In the rows, zero is written as 128.
Each row of R is roughly a mix of the hidden directions of one of several groups.
R, 116 rows:
[[166 148 148 162 139 108 149 166 139 123 114]
 [110 115  99  95 104 133 131  78 145 126 144]
 [133 120 129 135  86 107 155 170 115  99 146]
 [124 140 157 102 174 151 122 105 157 141 140]
 [ 99 130 121  91 139 142 110  76 117 133 148]
 [141 106 139 113 133 173 121 119 156 158  93]
 [131 122 128 137  84 118 154 172 110 104 149]
 [120 116 132 113 108 101 112 175  91 102 126]
 [156 126 122 109 100  92 150 144 121  87 148]
 [ 98 124 107  97 122 111 117 102 101 104 165]
 [154 127 137 146 126  84 142 167 140  92 128]
 [153 124 124 153 111  90 139 171 144 104 111]
 [158  96 127 113 111  96 148 134 147  85 126]
 [124 124 126 125  80 136 151 163 103 110 160]
 [155  94 118 134  98  95 146 133 137  88 119]
 [100 139 114 102 136 140 114  72 137 141 152]
 [120  80 131 136 141 138 118  92 159 132  96]
 [158 125 126 102 107  92 150 145 130  87 144]
 [ 98 108 126  87 133 146  87 126  95 125 131]
 [162 136 134 162 152 110 124 147 159 133  91]
 [104 131 126  99 148 154 110  76 121 149 138]
 [143 140 154 146 142 112 113 183 100 121 115]
 [105 161 124 154 136 159 110 137  97 165 132]
 [ 95 126 133  87 104 142 139 110 103 129 166]
 [ 95 116 130  93 106 159 142 114  98 136 156]
 [151 124 121 156 102  99 139 177 136 107 115]
 [ 86 115 115  90 121 110 122  99 107 108 149]
 [145 119 133 151 106  99 153 179 128 103 124]
 [168 147 146 164 139 111 150 161 144 124 111]
 [146  92 123 111 105  93 149 126 151  90 126]
 [156 107 131 148 116 158 147 136 162 150  90]
 [113 127 135 110 176 129 112  80 139 145 110]
 [151 133 113 147 145 102 104 124 165 133  84]
 [109 111 131 107  88 109 160 152 107 103 149]
 [121 135 134 106 152 163 120  92 109 120 172]
 [122  98  99 165  86 121 125 142 100 117 117]
 [129  65 122 150 129 139 119 138 143 121  95]
 [131 161 114 117  94  99 144 148  93 116 154]
 [105 134 161 147 150 127 113 165  84 137 130]
 [130 178 131 105 134 137 125 155 101 133 166]
 [126 141 125 115 153 165 104  81 136 158 128]
 [ 96 137 134 149 153 168 108 115 122 169 124]
 [148 128 115 158  98  96 126 161 149 132  93]
 [166 136 124 172 124 127 164 135 162 132 114]
 [156 129 113 162 112  99 124 165 149 117  98]
 [ 97 155 137 128 154 165 110 112 114 164 145]
 [136 131 151 154 138 116 120 183  92 120 116]
 [114 139 124 106 148 167 104  84 122 152 143]
 [164 131 110 140 117 114 167 117 174 112 125]
 [106 162 127 118 145 159 108 150  97 160 144]
 [117 112 139 135 162 157 106  99 156 153 100]
 [ 93 119 110  95 128 150 107  82 126 138 144]
 [ 87 117 129  84 123 126 105 107  98 126 149]
 [148 118  99  89 114 125 135 100 170 107 127]
 [145 169 127 120 112 108 145 165  97 116 154]
 [129 120 132 134  89 116 157 170 109 101 152]
 [152  90 125 125 108  92 147 121 147  92 112]
 [ 99 132 127  94 119 157 121  95 103 137 164]
 [160 132 113 156 109  96 123 163 152 111 105]
 [153 107 115 134  93  92 149 150 122  92 125]
 [154 127 122 157 107  98 136 177 141 110 112]
 [151 124 127 153 105  96 142 178 138 108 114]
 [132 138 117 131 156 122  93  97 156 154  91]
 [161 146 149 176 147 132 156 132 145 145 114]
 [156 106 115 132  96  95 145 156 122  91 122]
 [169 144 145 159 134 110 149 166 146 122 109]
 [153 116 114 130  92  93 148 158 117  93 128]
 [140  76 108 154 105 119 122 129 135 110  93]
 [121 129 110 128 129 151 144  71 160 150 140]
 [166 146 146 165 135 108 148 166 139 123 112]
 [128 119 139 110 118  99 114 179  96  98 124]
 [125 133 127 118 172 141 102  81 143 150 111]
 [118  94 142 135 159 151 116  95 162 142 105]
 [139 139  92 126 108 106 153 100 166 108 148]
 [ 90 110 112  90 123 147 108  91 116 132 144]
 [ 93 128 124  98 136 142 114  76 111 138 148]
 [ 89 111 113  88 120 142 106  93 112 130 144]
 [145 133 161 109 175 141 129 110 168 126 130]
 [130 187 143 110 143 128 137 147 108 139 159]
 [122 140 126 114 149 169 105  85 132 162 128]
 [ 99 119 131 148 151 162 106 101 140 164 108]
 [140 145 128 125 159 164 103  91 147 159 118]
 [140 160 118 123 102 112 139 162  92 111 160]
 [137 105 142 111 136 173 116 122 151 160  93]
 [152 136  99 128 106  98 159 117 163 101 141]
 [125 109 144 111 116 101 166 157 118  88 145]
 [147 141 119 126  96  96 152 163 107 101 147]
 [146 127 109 133  88  95 143 155  97 100 135]
 [152 127 157 153 141 148 122 167 130 151  91]
 [132 125 136 138  87 114 158 169 111 105 154]
 [ 99 116 133  97  83 130 156 141 104 125 152]
 [146  82 131 131 125 108 138 109 166 105 100]
 [113 174 125 149 128 147 121 148  89 154 147]
 [142 131 113 140 135 155 147  81 170 150 128]
 [136 125 125 140  82 104 148 175 123 106 137]
 [132 142 114 133 153 162  92  91 140 158 114]
 [136 120 119 136  82 113 148 175 119 103 138]
 [151 132 122 161 150 126 112 137 157 150  80]
 [145 141 122 133 140 144 149  89 181 147 126]
 [134 133  93 123 110 105 158 101 163 103 150]
 [152 130 155 158 147 154 125 153 137 155  91]
 [118 100 132  71 135 139  94 141 108 119 126]
 [ 95 115  95 109 102 122 135  87 125 117 157]
 [148 120 114 145 108  88 134 166 148 105 100]
 [167 140 133 166 132 123 162 141 165 128 111]
 [110 172 129 119 141 156 114 150 102 154 155]
 [104 152 141 133 162 163 108 107 126 168 128]
 [134 121 133 132  89 112 156 171 114 100 151]
 [115  86 129 145 146 150 109 102 154 143  93]
 [127 148 114 145 133 118 165  85 164 128 152]
 [113  95 117  78 114 138  97 134 105 113 123]
 [156 133 156 158 155 153 136 142 147 154  98]
 [154 130 103 141  97  95 162 134 151  99 133]
 [ 94 107 118 100 126 144  88 130  87 121 132]
 [102 163 125 145 139 158 107 125  99 167 132]
 [104 159 121 154 136 159 107 137 101 167 126]]

One row of each group comes first, with its name. Which group is each row after those in?
[100 129 138 100 153 157 123  81 114 146 144] -> <57>
[136 133 122 154 140 156 154  86 162 156 130] -> <121>
[101 120 133 150 154 165 105 108 134 165 107] -> <6>

[148 138 121 154 155 134 102 122 155 157  86] -> <57>
[136 140 103 150  88 113 132 171  96 117 130] -> <6>
[147 122 138 147 128  74 146 154 147 103 109] -> <57>
[100 170 126 126 137 158 113 142 106 159 154] -> <6>
[103 117 102 103 117 144 131  74 147 134 145] -> <121>
[131 146 126 170 107 159 120 152 119 171 119] -> <57>
[158 146 140 168 148 140 154 124 164 146 111] -> <121>
[142 120 143 112 145  78 147 143 155  97 110] -> <57>
[103 125  98 106 110 104 136  98 118 100 166] -> <121>
[133 145 113 138  98 181 114 142 111 147 153] -> <57>
